In the rows, 128 means zero.
Rotation paths and how fast each direction turns (degrees per step)
Each turn is a multiple of 5 degrees from 10 to 175, or 0.
Each row of a path follows its step; steps can be skipped.
path 1
step 0: [127 131 129 140 122 131 128 135 126 137 133 124 120 133 126 126 126 128
 129 122 137 132 133 139 116 119 135 125 120 119 132 136 123 124 125 134
 144 123 124 139 124 130 127 127 126 117 123 133 131 119 129 119 130 138
 140 123 131 132 124 138 113 123 121 142 139 126 125 128]
step 1: [138 125 128 128 131 130 119 132 126 133 123 123 134 128 136 121 127 125
 131 124 136 131 125 125 121 131 125 120 126 117 129 139 116 122 120 130
 133 110 139 134 115 143 136 138 120 125 131 123 136 133 125 127 125 133
 123 130 128 133 129 140 126 124 131 129 138 134 125 110]
step 5: [124 140 123 130 134 129 117 124 128 126 146 117 132 127 124 124 129 135
 113 142 137 119 124 133 117 128 123 134 128 120 123 123 131 130 129 127
 125 125 134 134 125 121 135 134 126 131 136 134 130 118 133 126 116 126
 129 129 124 138 129 131 143 136 134 136 135 129 127 119]
step 6: [140 136 121 132 128 124 130 127 125 132 134 117 124 134 127 122 115 124
 135 128 134 129 123 135 123 119 128 131 117 125 129 132 128 137 127 138
 123 123 128 130 123 123 121 122 127 136 132 133 130 122 128 141 128 121
 127 122 112 135 116 127 138 145 118 133 126 128 140 121]
step 8: [117 126 131 137 122 121 132 141 139 126 128 120 134 120 131 127 120 126
 121 127 123 131 145 132 131 130 132 135 124 128 124 129 127 122 142 133
 135 125 133 128 131 133 123 121 131 133 131 131 137 133 123 114 118 124
 134 126 112 130 118 141 132 140 134 135 135 130 122 130]
step 9: [134 132 139 122 128 122 126 128 146 133 130 121 134 128 124 132 126 122
 123 122 123 134 129 122 111 132 129 130 128 121 116 115 132 125 123 138
 139 120 132 134 124 128 111 124 138 128 129 122 128 133 127 129 124 123
 126 134 120 123 132 125 128 138 124 134 137 130 118 116]
step 10: [129 146 135 139 133 120 125 124 130 138 130 140 124 130 130 132 127 117
 130 127 127 131 133 121 119 136 140 134 140 117 124 125 134 137 125 140
 126 129 129 140 133 144 125 128 130 123 122 123 137 123 126 131 132 126
 127 133 120 133 130 136 130 141 129 118 119 127 123 129]
step 12: [127 141 136 126 125 126 128 141 136 129 120 128 125 124 129 112 120 131
 135 124 132 120 119 129 135 125 131 135 129 132 125 120 129 130 124 129
 132 129 130 131 115 136 134 124 138 115 123 136 117 133 130 122 125 140
 122 130 112 130 127 117 137 140 132 120 133 134 132 129]
step 13: [131 137 135 130 136 123 122 135 131 120 139 122 128 133 138 123 128 134
 131 131 131 133 119 125 123 124 135 120 127 140 123 125 125 127 123 116
 140 143 141 137 140 129 122 132 136 120 120 125 131 121 128 126 125 141
 122 126 117 132 123 119 132 136 135 131 122 122 119 131]
Directions:
[127 129 130 129 127 128 129 128 127 129 127 128 126 126 129 127 128 128
 127 130 126 127 131 127 127 125 128 126 127 129 128 127 128 127 127 132
 128 128 131 127 129 128 126 126 129 127 125 126 125 129 128 130 130 132
 127 132 129 130 128 129 130 128 128 125 131 126 127 129] | 25
[128 128 127 128 126 126 131 126 129 128 133 126 126 130 128 128 127 128
 127 130 131 129 128 127 131 128 124 127 127 128 129 128 130 126 129 128
 128 129 128 126 128 125 127 127 127 130 129 127 128 126 128 129 125 130
 128 127 126 132 128 125 129 127 128 126 127 130 129 129] | 40
[129 126 128 128 127 127 131 129 125 130 127 130 128 130 129 130 127 125
 127 127 129 126 130 127 127 124 126 129 129 129 129 124 129 129 127 128
 126 131 125 128 127 127 130 128 127 128 127 130 129 131 126 128 129 128
 127 128 129 127 125 129 128 128 130 129 125 127 128 128] | 90
[127 129 128 127 127 129 128 126 131 129 127 128 128 129 127 129 127 130
 129 129 126 126 130 127 127 128 127 127 127 129 125 127 128 127 128 125
 126 126 127 125 126 127 127 129 129 129 128 133 124 128 130 128 126 128
 129 127 128 127 125 129 129 130 131 126 131 128 128 126] | 110
path 2
step 0: [125 123 123 142 131 132 126 114 130 134 123 124 129 138 133 135 121 129
 131 129 123 130 125 126 134 133 132 127 131 112 118 140 133 113 132 134
 137 124 135 127 139 135 126 138 128 132 132 124 134 129 131 130 131 136
 132 122 135 137 131 134 126 126 133 123 126 127 126 108]
step 2: [129 126 119 131 135 126 115 121 129 134 115 135 122 137 121 116 127 121
 121 129 137 130 128 130 141 132 130 123 117 123 128 141 128 121 132 134
 127 123 131 132 120 123 119 116 127 124 131 137 123 125 129 138 135 130
 133 125 135 129 119 121 126 138 136 128 123 136 121 127]
step 3: [128 120 136 136 127 121 130 132 124 140 122 118 124 125 132 139 132 137
 137 129 121 125 126 126 136 124 122 117 124 120 125 135 130 123 114 127
 133 124 129 121 126 139 140 124 123 138 132 136 125 122 123 129 132 128
 126 134 129 117 142 118 122 127 129 123 117 122 129 129]
step 4: [125 129 130 118 130 128 131 115 130 125 135 134 127 131 129 121 139 129
 117 129 125 126 129 119 137 122 129 128 134 118 128 131 123 117 119 143
 115 121 124 121 130 126 125 135 126 128 149 125 123 124 120 135 129 123
 139 129 132 120 123 131 133 124 136 135 138 133 126 132]
step 5: [130 129 115 128 127 126 130 118 129 140 119 128 131 135 125 133 125 133
 133 116 121 139 121 142 135 133 119 126 135 120 119 131 136 128 128 139
 121 119 129 128 134 135 125 125 132 134 133 135 138 120 134 135 125 130
 121 123 124 136 122 116 125 126 122 115 126 124 136 128]
step 6: [118 129 141 124 135 117 145 127 134 132 121 132 136 129 132 127 132 130
 127 128 128 119 118 131 141 131 131 132 132 121 135 141 122 126 122 132
 129 137 124 123 137 127 128 126 129 127 132 130 117 141 119 125 127 140
 125 127 131 124 130 129 140 138 123 124 122 128 121 133]
step 9: [116 135 125 125 126 125 124 120 125 128 121 122 127 126 122 119 133 137
 122 114 134 124 128 123 129 131 124 129 141 121 127 139 116 123 127 129
 129 115 122 123 122 120 129 133 122 142 127 131 127 129 131 131 120 127
 149 128 128 126 132 135 137 133 129 125 127 122 124 141]
step 11: [129 125 126 128 138 133 128 127 140 139 117 130 126 131 124 132 137 132
 124 135 125 122 118 127 141 129 125 111 137 137 120 134 125 129 123 129
 132 136 131 117 124 134 131 135 117 134 135 130 127 130 122 116 127 140
 128 132 119 125 132 130 137 132 132 120 134 120 122 132]
step 13: [127 133 127 126 126 133 130 126 132 128 123 129 119 141 128 130 126 139
 134 120 121 126 124 142 132 121 131 117 140 122 122 136 128 121 138 126
 137 128 118 117 126 134 127 123 123 130 135 128 134 131 132 132 134 123
 109 127 133 124 127 119 120 136 128 133 129 133 122 142]
Directions:
[130 128 129 131 128 130 127 131 128 128 126 127 129 126 127 129 130 126
 130 130 128 130 128 130 129 129 127 128 123 128 126 129 129 130 126 127
 127 128 127 130 128 129 126 129 126 125 126 126 125 130 125 129 128 129
 129 128 126 126 128 127 130 129 130 127 129 129 127 131] | 85
[124 129 129 130 127 129 129 128 125 132 127 126 131 126 128 129 129 130
 128 128 129 128 129 124 126 129 128 128 126 126 129 130 127 124 127 126
 129 129 128 126 130 127 129 131 130 127 127 127 125 128 129 128 127 129
 128 127 128 128 128 128 128 128 124 129 128 126 128 128] | 125
path 3
step 0: [127 127 134 131 124 128 124 124 132 135 129 119 139 143 136 131 128 125
 121 132 122 126 121 134 111 120 113 129 128 131 127 127 133 124 122 121
 135 121 142 124 128 136 128 126 131 123 136 126 143 124 132 130 124 128
 137 123 125 124 128 133 116 121 122 133 143 126 130 116]
step 1: [126 129 123 131 117 121 123 125 123 122 131 136 137 124 129 131 132 133
 120 134 131 128 126 109 125 112 129 125 114 127 112 132 131 125 126 130
 125 133 139 130 121 126 141 132 131 129 139 127 124 134 118 123 113 124
 128 130 132 128 125 127 123 138 129 126 143 127 130 133]
step 4: [129 124 126 126 112 116 122 119 123 135 131 128 126 137 137 131 128 136
 123 134 134 126 137 125 124 125 134 132 127 126 121 131 116 132 130 127
 133 129 141 125 140 126 120 134 133 120 127 126 123 123 140 133 117 122
 145 133 121 137 118 136 122 131 124 135 138 121 133 121]
step 6: [128 131 122 124 118 126 135 126 127 133 128 128 130 126 133 128 129 142
 114 128 121 134 134 115 125 115 122 129 119 126 125 126 124 124 127 133
 137 132 127 140 121 125 145 141 130 125 128 131 131 138 128 124 117 137
 117 129 135 113 132 129 119 121 123 126 134 130 125 130]
step 9: [132 129 130 133 126 127 122 115 125 127 129 120 132 124 143 136 126 139
 127 132 133 125 129 128 116 133 124 134 115 119 113 124 120 131 125 131
 135 129 135 137 123 125 134 139 136 129 122 137 126 119 142 128 131 127
 131 133 124 132 122 134 128 130 125 129 146 124 135 118]
step 11: [121 121 118 121 123 118 130 129 126 144 132 128 133 137 120 135 124 134
 117 122 124 130 129 107 124 118 121 133 127 139 117 124 122 122 131 128
 142 138 130 129 131 122 123 129 133 117 131 126 132 130 128 121 115 135
 129 129 130 124 124 132 121 123 128 124 122 130 132 125]
step 12: [130 128 129 131 123 126 127 120 114 125 137 137 138 139 127 134 129 130
 118 133 134 127 134 122 128 140 116 132 124 120 127 128 130 136 121 128
 116 127 127 123 124 127 128 131 131 129 134 134 135 123 132 130 129 130
 144 125 132 115 120 124 105 131 123 122 136 123 132 126]
step 13: [126 135 123 130 117 125 135 116 125 125 121 131 133 131 133 121 122 135
 122 137 122 124 143 133 132 115 119 125 122 117 123 130 133 128 128 122
 132 119 141 140 131 123 127 128 143 126 125 134 131 127 130 132 120 127
 133 126 121 122 142 133 131 138 123 133 140 132 121 126]
step 14: [120 121 123 129 128 120 134 120 130 130 133 124 122 131 141 130 128 135
 129 127 131 131 127 125 108 123 119 134 129 131 115 121 122 128 127 128
 132 127 136 127 132 133 138 135 128 133 128 131 130 124 135 125 118 126
 129 131 131 138 123 124 137 120 124 107 146 134 126 121]
Directions:
[127 128 128 127 126 129 126 128 127 128 126 128 126 127 128 129 128 128
 126 130 126 124 130 128 130 127 129 130 129 129 128 129 126 126 130 129
 127 130 127 130 126 126 128 129 129 128 127 125 127 129 129 128 123 132
 128 129 127 127 129 131 129 129 131 131 128 127 126 128] | 155
[127 131 127 125 126 125 127 127 126 130 127 128 125 127 129 128 129 131
 127 127 132 128 126 128 126 129 130 131 128 127 128 129 125 127 129 127
 130 131 127 128 129 126 131 128 128 128 129 129 127 128 128 126 131 128
 129 129 127 128 128 128 129 129 127 124 129 125 130 130] | 145
[129 129 129 129 127 130 127 128 125 127 127 126 129 129 126 130 129 128
 128 130 127 130 126 128 127 129 131 127 129 130 127 125 128 125 128 126
 130 126 127 126 129 129 128 127 128 127 129 130 127 133 131 128 126 131
 128 131 129 129 129 126 128 128 125 130 129 128 130 130] | 70
[128 125 129 128 130 127 127 126 127 127 129 128 127 127 131 126 128 129
 129 127 129 126 129 126 126 128 131 127 128 127 128 126 126 130 127 128
 127 127 129 129 128 130 127 124 129 130 126 131 131 127 131 130 126 129
 129 129 130 128 131 127 131 131 129 126 127 128 128 130] | 65
path 4
step 2: [133 124 133 131 123 132 133 114 127 123 114 123 133 125 130 128 130 122
 120 132 136 128 134 125 130 134 138 116 137 134 133 133 138 121 127 130
 121 121 138 122 130 129 124 120 126 121 140 128 133 133 136 129 127 134
 115 129 119 128 128 129 128 127 129 136 127 129 132 139]
step 3: [138 142 123 127 138 129 124 121 141 143 119 122 127 121 119 125 126 127
 125 121 114 140 120 133 126 132 128 131 122 135 131 122 130 127 124 122
 125 127 129 128 135 124 125 132 133 119 131 131 116 127 120 127 127 126
 125 121 124 130 123 134 123 122 130 132 122 123 135 130]
step 6: [119 125 132 129 123 120 128 120 125 116 126 136 120 130 124 125 129 125
 126 132 124 131 135 123 128 125 139 122 125 128 120 132 132 131 127 121
 119 122 126 131 119 120 136 123 127 124 131 133 126 125 124 120 131 140
 128 126 118 115 118 124 135 125 124 130 139 124 127 111]
step 7: [129 119 136 124 136 128 129 127 127 130 125 126 131 134 125 134 125 125
 129 132 120 129 135 131 136 130 133 130 118 126 113 128 122 124 118 138
 123 125 127 129 137 130 126 127 129 137 138 142 121 128 130 137 118 126
 132 124 130 129 121 137 127 113 129 122 132 119 126 139]
step 9: [132 127 126 122 121 132 122 128 141 125 124 137 131 132 133 131 126 137
 140 125 130 124 114 122 119 126 137 132 129 123 127 122 129 122 123 117
 138 134 129 132 136 127 120 134 132 134 127 125 135 133 127 133 134 127
 126 126 131 122 124 133 126 121 124 119 112 130 138 121]
step 10: [119 129 129 122 131 133 132 131 131 121 123 142 133 117 125 121 129 121
 120 127 130 122 132 121 133 140 132 143 121 125 123 134 135 130 131 129
 134 132 132 123 119 123 131 127 128 135 134 122 127 130 135 119 127 137
 123 134 120 141 125 124 130 132 127 127 119 141 133 124]
step 11: [149 128 136 121 135 127 127 126 120 127 122 125 124 133 110 121 128 137
 120 128 137 136 128 136 123 120 128 136 120 133 122 143 134 130 119 128
 126 129 131 133 124 127 126 122 131 131 127 127 126 125 140 135 129 129
 127 128 133 125 127 130 130 125 128 136 129 134 132 129]
step 13: [128 140 130 122 135 121 142 134 123 128 134 132 128 140 140 137 130 125
 141 134 131 130 125 124 139 125 134 130 132 124 133 130 131 128 126 118
 125 127 131 127 128 131 127 131 135 126 122 130 140 134 138 133 128 125
 129 123 124 131 121 139 124 126 130 131 124 121 126 140]
step 14: [122 135 133 131 130 120 138 126 139 121 117 127 124 115 125 135 134 128
 120 120 122 141 126 117 132 123 129 127 129 115 129 119 127 127 130 125
 129 121 122 124 120 127 128 122 122 128 122 133 139 127 127 136 132 126
 127 124 126 134 132 128 122 135 127 118 130 136 132 121]
Directions:
[127 130 126 127 129 130 126 128 130 127 133 126 128 128 129 128 131 127
 126 125 127 130 130 126 130 129 128 127 127 127 130 130 126 124 128 131
 129 126 128 130 130 128 128 130 126 129 130 127 126 128 128 130 128 129
 128 127 128 130 128 129 128 128 128 128 127 130 128 126] | 155
path 5
step 1: [123 137 120 124 124 134 124 130 124 124 123 137 123 131 130 121 118 139
 136 134 121 123 137 132 135 121 113 125 130 119 127 129 124 129 123 116
 132 116 127 129 130 130 132 133 126 130 117 124 135 121 123 134 132 124
 139 135 119 124 116 126 138 127 117 119 133 128 130 134]
step 5: [128 128 124 132 131 140 133 140 128 123 122 122 127 119 127 137 128 137
 128 122 128 141 136 139 136 126 115 127 128 126 126 124 125 128 130 126
 129 117 119 139 136 137 134 128 121 126 133 126 127 115 125 136 133 122
 130 128 114 129 119 123 136 128 128 140 132 126 138 133]
step 6: [121 144 133 127 128 137 135 128 132 130 122 136 135 127 123 124 123 136
 124 127 119 130 137 120 134 125 125 116 120 127 130 123 120 115 133 130
 123 133 129 129 124 130 130 127 122 121 114 127 131 115 121 127 133 130
 132 122 127 124 126 134 140 129 127 137 120 125 123 146]
step 8: [121 127 130 127 140 144 116 134 126 132 126 132 141 134 134 136 134 132
 126 125 134 131 139 136 131 132 123 129 117 126 129 135 130 140 126 129
 127 119 111 133 114 127 126 134 125 127 130 129 133 124 128 118 126 124
 127 129 119 134 124 128 131 134 113 126 123 129 125 136]
step 9: [136 123 137 121 128 135 126 132 125 126 131 130 130 126 126 124 124 142
 133 129 128 132 132 130 126 118 119 124 112 118 124 127 120 135 132 120
 129 124 116 116 130 129 138 127 131 129 127 124 132 119 127 127 129 123
 139 124 121 125 122 142 146 130 130 127 133 121 139 134]
step 11: [121 131 122 124 124 133 133 136 134 124 132 127 144 131 121 131 123 126
 121 132 141 122 136 128 136 125 120 129 126 138 134 126 130 130 123 126
 131 121 120 129 135 133 129 135 115 133 122 136 126 120 119 127 129 134
 122 127 131 139 121 127 140 135 123 132 134 124 132 143]
step 12: [122 136 130 128 120 137 126 138 122 135 123 133 130 126 117 119 124 124
 134 133 134 132 138 129 130 120 122 133 119 124 136 130 125 133 121 139
 133 137 124 133 121 125 123 138 128 127 125 124 137 118 133 120 128 134
 133 130 108 134 123 135 129 121 122 133 128 121 136 137]
step 13: [131 127 126 132 138 131 128 141 125 125 115 129 122 129 119 128 131 131
 135 123 123 131 140 130 134 116 129 124 125 130 130 135 114 132 140 124
 121 120 118 120 123 139 125 138 127 135 126 118 134 120 131 124 133 118
 130 125 125 133 116 120 135 127 127 129 134 131 130 133]
step 14: [129 134 125 117 139 132 138 134 121 132 120 132 140 135 128 135 132 134
 132 118 127 131 137 132 126 132 125 116 123 126 133 118 136 130 136 132
 132 125 122 124 129 131 127 120 112 117 124 134 126 117 124 125 134 121
 132 122 125 131 125 129 136 121 126 123 129 112 126 137]
Directions:
[125 127 125 127 129 127 128 130 128 129 130 131 128 129 128 129 129 131
 130 124 127 125 130 127 128 128 127 129 129 127 130 128 131 129 128 130
 130 126 129 127 129 126 128 128 128 129 127 129 126 129 126 127 129 128
 129 129 129 126 127 125 124 130 130 127 130 130 130 130] | 110
path 6
step 0: [126 124 122 148 122 134 122 135 133 120 129 139 129 134 119 131 134 138
 126 124 128 132 138 128 127 128 130 121 134 127 128 128 129 135 124 132
 113 129 129 126 129 129 125 127 132 128 132 127 120 131 126 132 129 142
 126 127 134 138 138 115 129 122 131 127 128 125 118 129]
step 1: [128 126 134 116 119 132 140 120 127 135 126 121 130 121 129 118 135 130
 123 131 136 127 126 125 115 131 125 134 139 121 121 120 132 122 134 129
 124 121 125 135 126 126 140 130 124 137 138 130 130 119 124 128 129 122
 119 126 126 134 125 139 124 132 128 120 124 135 139 133]
step 3: [136 131 125 130 140 134 123 123 126 132 118 123 132 133 134 139 132 132
 119 115 117 132 138 128 132 127 126 126 119 125 124 129 135 126 131 137
 134 125 130 122 133 133 134 129 137 120 126 142 124 135 124 136 128 119
 119 122 136 137 130 128 124 133 125 135 121 129 129 127]
step 4: [124 130 132 123 127 120 136 129 121 134 139 128 135 124 120 118 138 130
 132 134 131 119 138 128 130 137 121 122 123 123 132 131 129 125 121 120
 122 124 119 122 119 122 117 126 124 129 129 116 137 126 129 125 127 136
 128 133 117 126 134 120 117 121 126 136 123 128 134 133]
step 5: [117 130 133 139 128 128 123 116 129 119 114 129 117 120 132 135 117 134
 120 134 136 127 123 128 125 121 131 122 133 135 125 130 125 127 133 129
 123 122 132 127 143 126 127 128 126 128 135 129 131 134 122 119 131 127
 126 132 127 118 129 138 126 129 141 129 137 128 127 120]
step 10: [128 137 129 133 140 141 127 121 122 128 123 127 130 120 127 120 133 125
 134 122 124 140 119 127 120 136 138 132 120 133 121 121 140 126 129 127
 131 125 131 119 126 128 122 118 136 126 130 133 136 132 128 124 128 125
 135 120 132 132 134 124 138 120 125 129 133 127 138 121]
step 11: [125 128 126 119 129 129 129 138 129 127 134 136 128 146 123 132 121 136
 136 130 131 133 129 125 121 118 123 135 127 130 131 128 112 132 116 125
 120 128 128 122 125 125 127 129 121 133 130 120 122 124 132 132 131 136
 118 139 126 120 132 128 120 123 138 124 120 132 137 124]
step 12: [135 126 121 136 114 126 126 126 139 132 133 126 119 121 125 129 115 127
 121 132 126 121 134 124 123 131 128 127 135 122 121 125 141 117 145 142
 131 132 126 128 133 124 136 126 131 128 131 127 124 124 132 117 129 129
 137 128 133 126 126 135 133 128 129 126 124 128 119 123]
step 13: [123 130 126 118 128 129 140 126 126 121 130 124 128 126 141 124 125 117
 135 126 124 128 134 134 126 133 120 129 127 139 135 134 120 137 122 118
 126 130 137 145 128 140 131 123 132 129 123 130 127 128 126 131 127 126
 130 117 126 138 129 124 138 122 116 124 129 132 134 135]
Directions:
[126 128 128 127 129 128 128 133 129 126 129 131 126 132 130 127 130 127
 128 128 129 127 127 125 128 130 126 127 128 129 130 132 127 129 129 127
 125 128 128 127 129 128 127 127 131 129 127 126 128 130 127 127 127 130
 128 129 127 126 129 128 128 129 126 125 127 125 128 132] | 160
